Rotation paths and how fast each direction turns (degrees per step)
Each turn is a multiple of 5 degrees from 10 to 175, or 0.
Each row of a path follows its step; steps can be skipped.
Rotation 1:
step 0: [-2.08  0.33 -0.84  0.75  2.09  0.79 -1.00 -0.94 -0.24  0.26  1.41  1.36
  1.31  0.39 -2.07  1.69  3.09  2.15 -1.22  0.68  0.31 -1.96  0.16 -0.03
 -1.06 -2.23  0.43 -0.44 -0.53  0.91 -0.66 -1.28  0.67  0.69 -0.38 -1.58
  2.98 -1.51  1.14 -1.33  0.25 -0.87 -0.18 -0.72 -1.77  0.38  2.01  1.31
  0.52  1.56  0.64  0.61  0.43 -1.38 -1.16]
step 1: [-1.36  0.10 -0.33 -1.20 -0.58 -0.54  0.67 -0.21  2.93  0.70  1.16  1.19
 -1.71  0.38 -2.62 -1.09  0.20 -0.49 -1.95  1.69 -0.28 -0.06 -0.07 -2.36
  1.74 -0.37 -1.17  0.94  1.26  0.28  1.16  1.96  1.90  0.02  0.49  0.32
 -0.38 -0.13 -0.57 -1.24 -0.37  1.64  0.39  0.17  1.99  1.80  0.92  1.71
 -1.34  1.68  2.16 -0.81 -1.28  2.36 -1.02]
step 2: [ 0.91  1.17 -2.05 -1.01  1.02  1.47  2.94 -2.74 -0.42 -0.51 -1.17 -0.33
 -0.94 -1.11 -0.89 -0.38 -0.05  0.54  0.33 -0.51 -0.26 -2.32 -0.02 -1.53
 -2.37  0.07 -1.35 -1.00 -0.16 -0.35 -0.02  1.64 -0.94 -0.81  1.59 -1.87
 -0.42  0.40 -0.54  0.96  3.81 -0.84  0.56  0.02  0.27  0.94  0.85 -0.31
  0.49  0.83  1.43 -1.22 -0.52 -2.67  0.19]
step 3: [ 0.59 -1.37  0.06  0.53 -0.17  0.88  1.64  0.77  0.46 -0.27 -0.70  0.16
  2.06 -0.32 -2.02 -0.13  0.51  1.28  0.46  1.49  0.26  0.93 -0.86  0.77
 -0.58 -1.08  1.18  2.00  1.06 -0.13 -2.33  1.09  0.32 -0.66  0.40  0.60
 -0.89  0.45  2.89  0.63 -0.77  1.06 -1.57  2.25 -0.49  2.52 -1.25 -0.75
 -2.51  2.24  0.38 -1.39 -1.44 -0.86  2.55]
step 5: [ 1.37 -0.36 -1.31 -1.22  1.62  0.36 -1.99  0.76 -0.09  2.91 -1.60  2.25
  0.50 -2.13 -0.56  1.66 -1.75 -0.30  0.74 -0.26  0.45 -0.14  1.00 -0.39
  1.35  1.10 -0.65  0.48  1.74 -0.64 -0.41  1.07  0.63  0.90  0.41 -0.47
  0.95 -1.97  0.26  0.02 -0.65 -0.12 -0.89 -0.56 -1.81  1.22 -2.53  1.71
  1.41  3.64  0.71  1.75 -0.07 -0.62  0.51]
step 6: [ 0.85 -1.06  1.06  0.54  0.17  0.31 -0.32  0.20  1.36  0.48 -1.07  2.41
 -0.14  1.98 -2.60 -2.76 -1.04 -0.09 -1.37  1.08 -0.60 -0.85  1.88  0.35
 -1.31 -0.74 -0.71  1.55 -0.72  1.53  2.17  1.14 -2.08  0.65  1.70  0.97
 -2.03 -2.00  0.17  0.86  0.15 -0.73  0.95  0.06 -2.95 -1.05 -0.21 -0.71
 -0.19 -0.06  0.56 -0.84  1.46 -0.11 -2.18]
step 7: [ 0.79 -0.29 -1.25  0.31  0.50 -0.93  1.76  0.33  2.13  0.41  1.89  0.40
 -0.31 -1.77  0.95 -0.41  1.95 -1.08  1.60 -3.24 -0.50 -1.02  0.67 -0.67
  0.63 -1.53  0.34 -2.96  2.23 -0.25 -0.75  2.27  0.42  2.42  2.55  0.50
 -1.55 -1.87  0.28  0.38 -0.69 -1.17  0.30  1.70 -0.44 -0.17 -1.34 -0.90
 -0.04 -0.39  0.01 -0.65  0.76  0.61  1.44]
step 8: [-0.91 -1.03  0.74  1.03  0.85  0.44  1.96  1.64 -0.04 -0.27  0.04 -1.21
  1.37  0.67  0.17  2.11 -0.19  0.71 -0.55 -0.99 -1.13  0.61  1.29 -0.43
 -0.32 -3.60 -0.01 -0.08 -0.74  0.81  0.27  0.49 -3.75 -1.40  0.06 -0.15
 -0.15 -0.88  1.20  0.19  0.25  1.65 -1.40  0.77 -0.67 -3.43 -0.05  3.28
  0.83  1.60  0.89 -0.77 -0.31 -0.75  0.86]
step 9: [ 0.96 -1.47 -1.31 -0.89 -1.63 -1.11 -0.44  2.37 -0.40 -1.27  0.89  0.20
 -0.49 -0.23 -1.17 -0.41 -0.28 -1.01 -0.26 -0.91  0.32  1.58  0.45 -2.35
 -1.21 -3.49  2.25  1.28 -0.48 -0.03 -0.63  0.47  2.34  2.50  0.92 -0.01
  1.29 -1.48  0.28 -1.99  0.61  0.38  0.48 -0.55 -0.68  2.02  2.65  1.78
  0.86 -0.48 -0.02  1.35  0.12 -0.02 -0.12]
[-0.25 -0.40  0.16  0.32 -0.06  0.10 -0.29 -0.62 -0.07  0.50  0.25 -0.02
  0.47  0.58  0.11 -0.18  0.24 -0.02  0.08  0.16 -0.09 -0.45  0.85  0.17
 -0.24 -0.25 -0.44 -0.02 -0.88  0.35  0.58 -0.16 -0.45 -0.25 -0.35 -0.19
 -0.12  0.36  0.27  0.45  0.49  0.22  0.61 -0.02  0.34 -0.12 -0.01  0.18
  0.52 -0.13 -0.03 -0.19  0.01 -0.52  0.19]  175
[ 0.30  0.25 -0.05 -0.14  0.44  0.57  0.01 -0.23  0.62 -0.01 -0.43 -0.29
  0.61 -0.43  0.46  0.20  0.31 -0.03 -0.09 -0.51 -0.62  0.09  0.04  0.23
 -0.13  0.01 -0.23  0.09  0.21  0.50  0.65 -0.11  0.57 -0.54 -0.04 -0.10
  0.10 -0.17 -0.25 -0.19 -0.26 -0.16  0.10 -0.24 -0.18  0.43  0.52  0.13
 -0.25  0.18 -0.43  0.13  0.75 -0.15  0.76]  145
[-0.35 -0.49  0.76 -0.58  0.24 -0.14  0.60  0.54  0.39  0.34  0.55  0.30
  0.02 -0.85 -0.32  0.13 -0.38  0.67 -0.07  0.15  0.28  0.08  0.36  0.40
  0.42  0.48 -0.15  0.24 -0.19  0.27 -0.15 -0.07  0.11 -0.23  0.08  0.38
  0.08  0.28  0.28  0.10  0.23  0.15  0.09 -0.25  0.23 -0.46 -0.03  0.13
 -0.45 -0.18  0.35  0.27  0.34 -0.05  0.48]  155
[-0.58  0.48  0.12 -0.86  0.41 -0.50  0.03 -0.47  0.28  0.13  0.04  0.06
 -0.28  0.21  0.80  0.05 -0.15 -0.29 -0.20 -0.20  0.09  0.38  0.40 -0.42
  0.00 -0.03 -0.46 -0.89  0.50 -0.25  0.16 -0.14 -0.15 -0.13 -0.10 -0.13
 -0.53  0.28  0.25 -0.03 -0.34  0.15 -0.17  0.18  0.62 -0.34 -0.14  0.36
 -0.15  0.58 -0.06  0.23 -0.19  0.23 -0.01]  115
[-0.24 -0.08 -0.04  0.21 -0.63 -0.21  0.05 -0.14  0.23 -0.69  0.06 -0.28
 -0.13 -0.12 -0.04  0.67  0.49  0.11  0.79 -0.35 -0.35  0.87  0.35  0.29
 -0.51  0.06  0.14 -0.54 -0.26  0.18 -0.18 -0.28 -0.60 -0.16  0.19  0.49
  0.20  0.26  0.15  0.37 -0.27 -0.12 -0.30 -0.03 -0.29  0.27 -0.14 -0.11
 -0.27  0.08  0.64 -0.42 -0.20 -0.04  0.42]  80
